Named moves (each a turn or a mirror), then the moves between two rows, first move first; the first pair answered
z_330 (before -> after):
[-2 -6  2 -1 10  1  2 -1 -4 -1  3  4  3  4  4  3 -3  1 -2 -1 -5  5 -3  0] -> [-2 -2  1 -7  6  0  5 -3 -6 -5  3  3  2  1 -6  0 -5  2  0  0  4 -2 -2  0]
[-1  4  2  6  3  5 -3 14 19 14  2 -2 -8  4 13 13 16  7  3 13 -3  7 -3  2] -> [  0  13  -1  -9  -2   2   4  12  14   6   0  -5 -10  -4  -8   6  12   9
   6  12  21 -10   0  -1]
[  6  -5   3  -7   7   8  -7   3   4  -3   1  -2 -10 -12  -4  11  -6   9
  -1   7   5   3   6  -2] -> [  6  -7   4  -3   8   8  -8   4   5  -1   2  -1 -11 -11   0  13  -4   9
  -2   6   0   7   6  -2]
[  1   1  -3  -4  -1   1   9  -6  -8   2   2   0   2  -2  -6  -7  -1   0
   3 -10   7  -9  -4   5] -> [ -1  -5  -2   7   4   4   6  -4  -4   8   3   2   3   3   9  -2   3  -2
   0 -10  -9   3  -5   7]
z_555 (before -> after):
[ 4 -3 -3  4  5 -5 -5  1  3 -2  4 -1  1 -6  0  0  4  3 -4 -3 -9  2 -4  0] -> [ 3 -1 -3  2  4 -6 -6  4  5 -3  3 -3  0 -8 -2  3  3  4 -6 -1 -7 -1 -1 -2]
[ 2 -3 -1  2  5 -3  0 -4 -2 -5  2 -3  5  2  1  1 -3 -2 -2  0 -3  1 -4  4] -> [ 0 -1 -1 -1  4 -4 -4  0 -1 -6  0 -5  2  2 -2  6 -4 -1 -4  5 -1 -1  1  3]
[  1 -10  -8   4   1   4 -16  10   0   2   6  -7  -1  10   2   0 -10  -6
  -6  -5 -13  15  -6   6] -> [  2  -3 -10  -2  -9   2 -21  17   6   1   2 -12  -8   3  -5   3  -7  -5
  -6   5  -3   7   4   3]
z_230 (before -> after):
[-2 -5  1  0 15 -1  1 -2 -7 -2  1  5  5  3  2  2 -2  0 -6 -5 -6  6 -5  0] -> [ -3  -1   1 -10  10  -3  -3   2  -6  -7  -3   2   0  -2 -10   6  -4   1
  -6   3   6  -3   4  -3]
[ 6  0  3 10 -4  1  1 -1  2  4  0 -1  2  1  9 -8  6  1  4 -5 -6  2 -6  3] -> [  0  -3   6   4   1   0  -8   7   2  -1  -3  -1  -6   4   3   7  -1   2
  -5   6 -10   5   3  -3]
[  1   6   0  -6  -1  -2   4  -4  -2  -2   0  -4  -2  -6 -14  -5  -6   2
   3  -3  18  -8   3  -4] -> [  2  -2   1   7   7   2   7 -10  -4   4   5   2   8   1   5 -10  -4  -1
   5 -14   0   5 -10   2]
[-8 -6  2 -7  3  0 -1  4 -8 -7 -2  0 -1  5 -7 10 -8  0 -8  4 -3  1  2 -5] -> [  0   2  -1  -7  -5   0   8  -2  -8  -5   0  -3   2  -1 -11  -4  -2   0
   1  -4  13 -10  -1  -1]
z_677 (before -> after):
[  1   8   2  -4 -17   4  -9   4   8  -1   2  -3  -4   2 -11   8  11   1
  19   9  12 -11   6   1] -> [  4   1   4  11 -13   8  -8   2  10   9   5  -1   3   9  10   5  17  -1
  20   1  -8   2  -3   6]
[ 1  1 -6  4 -4  1 -1 -2 -3  1 -4 -5 -2 -2  1 -6  6 -1  1  0  2  1  1  4] -> [ 1  0 -6  5 -1  1  2 -4 -5  1 -3 -2  0  0  2 -6  3 -1  1 -3  0  3 -2  5]
[ -2   5  -1 -11   0  -2  -1   1  -1  -6  -1  -3  -1  -8 -10   0  -5   1
   1   1   8  -9   0  -2] -> [  3   7  -1   2  -8  -3  -4   6   6   2  -4  -7  -4 -10   3   0   6   1
   3   4   2  -4   5  -2]
z_521 (before -> after):
[ -3   1   2  -6   7  -3 -14   0  13 -18 -11  -8  -5  -3   2   1   0   6
  -2   9   9   5   8  -5] -> [ -3   2   1  -8   8  -3 -13  -1  11 -19 -11  -7  -4  -3  -1   0  -1   6
  -3   9  11   3   7  -5]
[  0   2   0  -8  -2  -2  -2   4   1  -4  -2  -2  -3  -4 -11   4  -1  -1
  -1   5   5  -6   8  -2] -> [ 1  4  0 -6 -4 -3  0  3  2 -2 -2 -2 -3 -5 -9  2  1 -1  1  4  8 -8  8 -3]
[  1  -1   5   3  -4  -3 -15   3   4   1   2  -3  -9  -2   8   6   4  -3
  -5  12  -4   9   3  -2] -> [ -2  -2   6  -2   0  -4 -14   3  -2  -2   2  -2  -9   0   2   9  -3  -3
  -7  13  -3   9   3  -2]

Between the rows of a pair lie 2 to 3 moves.
[  4   8  -5 -10 -12  -1   8 -10  -3  -5   1  -2  -3  -9 -16  -6   1   5
   9   0  21 -16   3  -1] -> [  4   1  -3  -3  -3   4  15 -20  -9  -1   6   5   9  -2  -4 -15  -1   2
  11 -13  10  -7 -13   4] | z_230 then z_330
[  8   9   0   4 -12   1   0   3   4   2   0  -8  -4  -5   1  -5   8  -1
   6  -2  13 -10   1   1] -> [  4   6   1   4 -11   0  -6   9   8   2  -3  -8  -8  -4   4   5   6   0
   1   6   6  -4   7  -1] | z_330 then z_230 then z_230
[  1   4   0  -1  -6  -2 -10  11  11  -3  -6  -6 -10  -5  -4  12   1   1
  -1  13   3  -4  15  -6] -> [ -1  -6   2  12   6   2  -7   5   8   2  -1   1   0   5  15   9   1  -2
  -2   4 -18  11   2  -1] | z_330 then z_677
[  6  14   2   5   2  -1  -5  16   8   9   9 -10   4   5  18   6   5   6
  -1  -1 -15  -2  10  -4] -> [  0  10   3  -8  17   1   9   0 -10  -2  16  -2  16   9   2  -4 -10   4
   0 -16  -7  -9  -5   0] | z_677 then z_330 then z_230
[ 3 -1 -1  0 -9 -5 10 -6  8  2  6 -5  6 -1 -1 -1  6 -4  3 -4  9 -1 -5  0] -> [-1 -3  0 -3 -8 -6  2  3 11  0  2 -8 -1  0 -3 12  4 -3 -4  7  4  2  3 -4] | z_521 then z_230 then z_230
